(in the rows, 128 means zero)
T: 3 groups of rows, each row roughly a mix of its group's hidden directions:
T (91 x 12):
[[ 51 113 153 153  99 147 152 136 141 139  84 161]
 [136  90 165  80 157 133 107  90  84  88 124  94]
 [124  97 140 197 151  88 129 105  95 119 181 117]
 [111 115 107 105 134 156 133 104 210 141 121 181]
 [152  68 170  71 153 130 107 121 100 102 120 101]
 [163 180 125 147 126 101  89 120 138 147 113 201]
 [136 146  91 168 149 102 173  86 186 145 118 149]
 [167 136  81 135 121 113 155 103 197 112 153  89]
 [124  68 145 106 139  75 130 109 184  98 103 145]
 [152  79 174  75 139 167 141 100 118 111 169 130]
 [ 92  77 134  86  87 162  85 139 121 114 168 141]
 [131 125 174  91 155 106 107 117 125 127  60 180]
 [111 174  64 178 100 127 146 135 134 162 162 138]
 [157  64 130 143 170 127 120 111 135 124  60 153]
 [134 121 102 145 118 201 156 120 119 165 188 145]
 [136 146 139 145 161 137 158  82 203 141  92 153]
 [ 66 184 154 186 110 148 123 141 135 131 122 151]
 [ 80  64 125 149  94 109 103 124 166 128 106 168]
 [151 118 163  97 157  94  98 100 139 122  77 186]
 [135 153 161 138 118 149 143 167  61 155 126  71]
 [191 107 120  93 152 198 148 109 117 148 135 134]
 [170 141 109 174 134  82 165 109 160 174 108 100]
 [167  69 163  94 165 182 126 114 117 125 103 135]
 [ 98 155 102 195 104  83 154 115 160 131 139 164]
 [124  39 141  97 149 152 145  98  96 127 133 109]
 [175  85 155  62 150 147 138  90 131 103 147 133]
 [136 189 118 159 163 105 163 124 140 122  61 141]
 [115 134  96 135 108 130 185 124 208 126 106 100]
 [171 112  70 140 100 165 155  70 139 150 143 128]
 [120 146 163 107 184 174 120 131  86  81 155 152]
 [ 68 137 148 157 114  78 110 126 177  99 112 161]
 [174 133 136 104 132 120  92  86 105 140  86 194]
 [ 66 144 122 192 110 145 126 136 167 142 133 172]
 [108 149 108 137  89 102 101 159 174 166  67 132]
 [115  71 150 139 148 172 150  59 132 141 115 153]
 [125 156  95 186 153  93 172  82 119 107 159 132]
 [136 133  84 152 111 147 156 119 148 113 186  61]
 [148 176 127 154 141  97 171 129  78 104  78 103]
 [160 118 166  50 147 159 123 101 154  97 130 142]
 [ 79 190 154 125 117 128 127 191 115 121  96 112]
 [130 142  78 190 115 120 146 153  82 173 135 101]
 [135 196 129  99 162 154 158 131 110  93  77 143]
 [120 186 141 119  94  97  73 156  91  88 125 125]
 [139 165 141 134 122 122  68 177 117 171 160  85]
 [138 163 120 142 128 193 131 169  87 176 112  98]
 [116 111 171  76 136 176 114 106 175 100 144 164]
 [167 131 108  94 140 153 197  80 113 105 155 117]
 [132  91 136  83 114 132 100 142  44 110 137 105]
 [131 156  92 172 122 152 149 137 142 132 196  77]
 [148  72 181  78 144 154 138  94 131 101 154 139]
 [116 199 110 189 150  83 134 133 108 117 111 122]
 [ 89 180  77 177 102  91 118 155 133 147 129 122]
 [101 186 121 160 113  95  87 174 126 141  83 120]
 [146  67 191 122 147 111 136 126  80 113 107  98]
 [158 180  99 145 109  95 129 145 156 186 108  88]
 [151 121 110 112 136 132 192  93 173 129  69 150]
 [ 99 111  95 118 115 136 143 102 202 131  99 180]
 [151 126 174  81 154 118 102 140 123 101  59 105]
 [ 95 140 152 123 107 117  90 188  65 138 118 159]
 [165 143 148 103 192 166 155 114 176 143 106 154]
 [126 175 145 146 124 130 120  91 160 139  73 192]
 [116  92 124 111 115 156 144  92 149 119 211 158]
 [118 183 139 125 177 154 122 129  78  84 170 134]
 [ 99  62 184 118 183 121 134 119 138 130 110 152]
 [117 154  89 193 126  81 125 115 176 164 144 130]
 [149 192 135 107 122 128 110 179 118 152  75  96]
 [165 141 135  94 124 104  67 133  59 103 142 127]
 [ 91 112 145 149 103 122  86 159  65 110 178 124]
 [115  90 117 165 151 125 159 126 179 121 189  87]
 [156 183  94 107  97 121 164 127  81 119 129  78]
 [176 157 131  56 147 112 118 135 111 113  81 103]
 [127 176 134 146 138 129 150 105 197 141  77 163]
 [182 115  86 131 130 150 157  60 168 140 133 124]
 [161 132  72 187 124 124 174 122 101 169 140 130]
 [171 174 114 141 132 103 158 135 160 173  74 100]
 [118 106 108 114 141 150 183  70 124  78 154 161]
 [144 157 121 142 124  91 127 163  68 145  96  67]
 [114 190 119 156  97 188 131 123  85 159 117 140]
 [106 194  82 169  99  84 135 151 124 145 134 111]
 [174 154  99 164 132  86 185 100 129 150 123  90]
 [ 85  63 141 149 113 119 131 106 128 116 195 146]
 [133 134 100 113 114 147 152  86 175 121 193 175]
 [114 145 101 168 108 171 162 111 155 155 178 173]
 [170  75 156  61 158 147 116 111 111 107 125 111]
 [119  99 153 135 148 158 102 122  53 121 181 105]
 [ 89 159 131  92  96 145  96 168  78  88 100 129]
 [185 116 115 114 161 163 123 145  90 153  70 100]
 [120  58 170  95 167  90 118 118 143 107 105 147]
 [117 102 149 148 177 138 156  90  94  73 160 158]
 [132  59 147  73 137  95 124 104 134  86 103 112]
 [136 153 168  80 149  87  94 152 116 112  72 152]]

one row of each group, then the others: which group is each in?
[131 138 111 143 110 164 110 144  54 136 185  97] : (88)
[123 171  96 169 145 106 164  94  90  95 175 118] : (96)
[115 101 107 149 140  55 107 108 165  99  92 157] : (2)

[125 209 124 115 132 132 128 158  73  97 102 111] : (96)
[ 96 141 127 197 113  71  86 157 117 141 117 118] : (96)
[134  94 145 123 136  52  88 144 154 108 129 175] : (88)
[132 192 125 165 105  76 159 150  98 139 117  93] : (2)
[153 124 167 110 152  91  78  93 121 109 101 185] : (88)
[ 55 147 177 126 112 125  94 144 169 100 124 145] : (2)
[105  82 182  86 156 115 105 133  86  91 119 106] : (88)
[ 98 207 134 170 111 150 130 151 133 156 106 161] : (88)
[ 99 153 152  83 138 173 105 153  83  76 114 150] : (96)
